Each path below is one point turned by a fixed rotation once a step. After each direction that follows a path, write how fast that rotation turns it, in degrees each step (0 if it stays still).
Each turn is a multiple of 5 degrees from 10 to 175, or 0.
Each row of a path follows its step; steps can be skipped.
Path 1:
step 0: [  2.0   2.6   4.2 -27.0  27.9  -4.7 -13.8 -15.5  -2.7   4.0   4.9 -18.0
  -3.2  21.4  -2.9   6.7  21.2  -4.2  -4.1   3.5   4.8  26.6 -26.1 -23.8
  -2.3 -18.3  20.1  19.5  20.3   4.0   3.7  15.8  -2.7  -5.9  -7.5  -2.9
  16.9 -30.7  -3.3  -4.6  -5.2  15.2  10.5  13.2   0.0  -1.7]
step 1: [ -6.4 -15.7   8.0 -18.5   6.3  -3.7 -18.3 -13.2 -38.8 -25.2 -22.5  -0.6
   6.6   9.3  25.3  -2.9 -15.7  19.5 -12.2   2.9 -13.8  15.4  -8.8  -9.3
  -5.5  -2.6   8.9  17.3   4.0 -12.5   5.4 -14.6 -13.9  21.7 -11.3  22.1
   3.1  18.7   8.5  -8.5  -8.6   3.7   1.1   8.7 -11.2 -10.4]
step 2: [ -4.7   5.5   0.0 -18.4  -6.5  -8.4  30.7  -7.1  -5.3 -28.6   4.5   1.0
   4.0 -14.3  12.7 -22.9   6.9 -11.3 -22.2  12.4   9.7  -9.3 -39.6  26.2
  -2.6  13.2   7.8 -12.0   0.1 -11.1 -15.5  -6.9  -5.1  14.4 -13.7   9.1
   2.8  21.3 -14.5   6.2  20.0  -4.5  -5.4   8.1  -3.7  -7.4]
step 3: [  8.3  -7.0  -9.8 -12.6   2.6   9.6  28.3  -5.2  19.2  13.6   6.3  -1.7
  15.1  17.2   3.6  16.5  23.4 -24.4  11.8  12.5 -16.1  10.5 -36.9   0.5
   8.1   4.2  -7.8   7.0  22.0  20.1  -5.1   8.1 -15.5   3.6 -25.4   3.2
  15.0  -8.5 -10.6   4.8  -6.9  -9.0  -7.2  21.8   1.8  11.0]
step 4: [  6.4  -0.2 -18.7  -2.5  -6.2  20.8   4.0  12.1 -15.2   5.8 -21.3  -5.9
  22.7   0.0   4.7  25.7 -11.2  10.3  -6.6   5.4   8.3  14.1  -4.1 -35.4
  26.1  -0.6  -4.6  10.6   8.7   3.0   0.5 -33.2 -12.3  21.1 -19.2   8.0
  19.7   3.5  21.2   3.0  -9.4  11.9   2.7  -2.6 -11.1   0.2]
step 5: [-10.1   6.9  -5.9 -23.0  10.8  -3.1  16.1  13.4 -24.3  -9.7   5.6   2.8
   1.2  -9.2   9.8   3.5  14.4   6.5 -37.9   9.6  29.9   4.5  -9.9   0.5
  19.6  -7.6  14.4 -13.1 -18.3 -28.5 -12.8 -14.0   8.2 -13.0 -14.4  -5.4
  17.3 -15.3  -7.0 -15.7   8.1   5.4   0.2  -9.9  -7.3 -10.1]
step 6: [ -3.9 -20.9   6.4 -23.7  26.7   7.0  11.3 -15.6  -9.7  -3.2   3.3  15.0
  18.1  28.8  23.8   8.1  34.0   0.6  -2.2  -2.7 -31.1 -10.5  -9.9  13.9
  11.3 -19.0   4.9  -8.1  -5.3  -8.5  -7.5   0.3 -15.6 -14.2  -6.5  -2.0
  -4.4  -4.7 -21.1  -3.1 -20.7  -8.4  -4.6  -2.0   5.6   3.3]
step 7: [ 15.1   7.9 -15.4  -6.7  -0.8   5.3  17.9 -26.8   5.2  -9.3   0.8   2.6
  27.1  10.0  11.5  -4.1 -16.8   4.9  -8.4 -14.0 -18.0 -14.6   3.3  -2.5
  21.7   3.6  -8.7 -10.5  25.8  -4.6  -6.9 -34.2 -15.7  24.1   6.2  -6.2
  -0.3  21.0   7.1  21.9 -17.5  14.9  -2.3  -5.9   3.0  -7.2]
step 8: [ -1.5  24.6 -15.2 -16.6  -3.7 -25.9  32.2 -14.5  20.3   0.0  12.9 -12.8
   6.3 -21.1   0.9  21.2  -2.3   2.5 -24.7   4.7  16.2  17.4   6.4  -3.6
   7.6  18.0   3.6  -7.3  13.9  -8.5  -9.2  -6.2   4.9  -9.0  -2.4 -18.7
  20.6 -16.4  -5.4   1.5  -3.4   9.2 -14.2  17.1  -3.0 -20.8]
step 9: [ -3.2  -8.6   6.9 -20.3   3.8  -0.4   2.8 -16.0  -0.4 -12.6 -29.1 -20.6
  13.5   6.2   4.0  48.2  34.7  27.0   8.1   2.7 -10.6  15.8   3.8 -19.5
  -5.4  -7.4  11.6  -5.0 -11.1   3.8  -4.8   8.4  -3.3 -17.4  -9.8 -10.1
  -3.3  -8.3  -6.8  -4.6  -6.5  -1.2  -9.6  13.1  -9.0   4.0]
Directions:
[ -1.3   0.7   1.5   4.2  -2.4  -4.1   1.5   2.5  -2.7  -2.4   7.1   2.0
  -3.2  -1.0   7.3  -0.7 -13.1   6.7   0.0  -0.1   6.3   2.5   2.2  -1.1
   2.8  10.6  -2.7   1.7  -1.7   0.3   1.6 -11.4   3.2   5.6  -2.1   2.7
  -1.9  -0.6   0.0  -9.1  -5.5   0.8   1.7   2.4   0.8  -7.4] => 115
[ 9.8  4.6 -0.9  7.9 -9.2  4.3  2.2 -0.7  5.1 -4.0 -1.1 -2.3 -5.2 -5.9
  0.7  8.9  3.4  4.9  1.3  6.1 -0.3  5.3 -0.1  2.1  2.1  7.2 -1.5 -5.8
  4.8  4.3  3.6  0.6 -0.2 -2.6 -4.5  3.2  6.3  1.1  0.4  6.7  0.9 -6.8
 -5.7  0.6  3.7  1.7] => 70
[-0.7 -6.3  7.5 -8.4 -9.8 -0.5  0.0 -1.5  0.8 13.6  0.5 -6.1  1.5 -1.9
 -1.0 -3.5  3.4  3.4  0.1  1.0  0.0 -2.4 -4.5  0.7 -0.8  1.4  0.3  2.8
  1.2 -5.1 10.2 -7.5  3.2 -5.4 -0.2 -2.4  1.0  5.7  3.1 -1.4  0.5  1.6
 -3.4 -1.4  9.5 -0.2] => 0
[ -2.7   5.9   0.7   4.6   1.5   2.6   9.7 -10.3  -1.6   5.6  -1.0  -1.5
  -7.5   3.7  -2.1  -3.0  -5.3   2.5  -3.3  -0.7  -3.7  -2.1  -3.4   1.3
   5.5   0.5   4.3  -0.1  -1.0  -4.3   1.5   1.9  -7.2  -2.6   9.4   3.1
  -0.6   6.3   3.9  -3.2   0.3  -7.8   0.5   9.9  -4.7   2.7] => 70
[ -7.2   2.4  -3.6   3.3   5.4  -3.1  -8.4   4.7  -5.4   0.5   0.7 -12.0
  -6.7  -2.2   1.2  -7.4   3.7  -2.6   0.6  -0.4  -5.3   7.9 -10.8  -1.4
  -3.7  10.2  -1.0  -2.3   1.3   2.0   3.3   2.8  -3.9   4.6   0.7   3.4
  -2.4   0.8   1.5   1.3   0.2   2.4  -0.7  -2.3   1.4   3.2] => 25
[ 2.3 -1.7  5.0  2.4 10.6 -7.1  1.7 -7.5 -4.3  1.6  0.3 -0.5  1.0 -2.3
  5.0 -2.1  2.2 -1.2  6.9 -9.0  7.1  4.2  4.0  5.9  0.9 -5.3  2.3 -4.0
  2.8  0.5  7.5 -2.3 -2.3  0.8  1.6  5.7  4.3 -2.6  3.4  9.4  1.5 -1.6
 -2.2 -2.1  1.5 -8.8] => 55
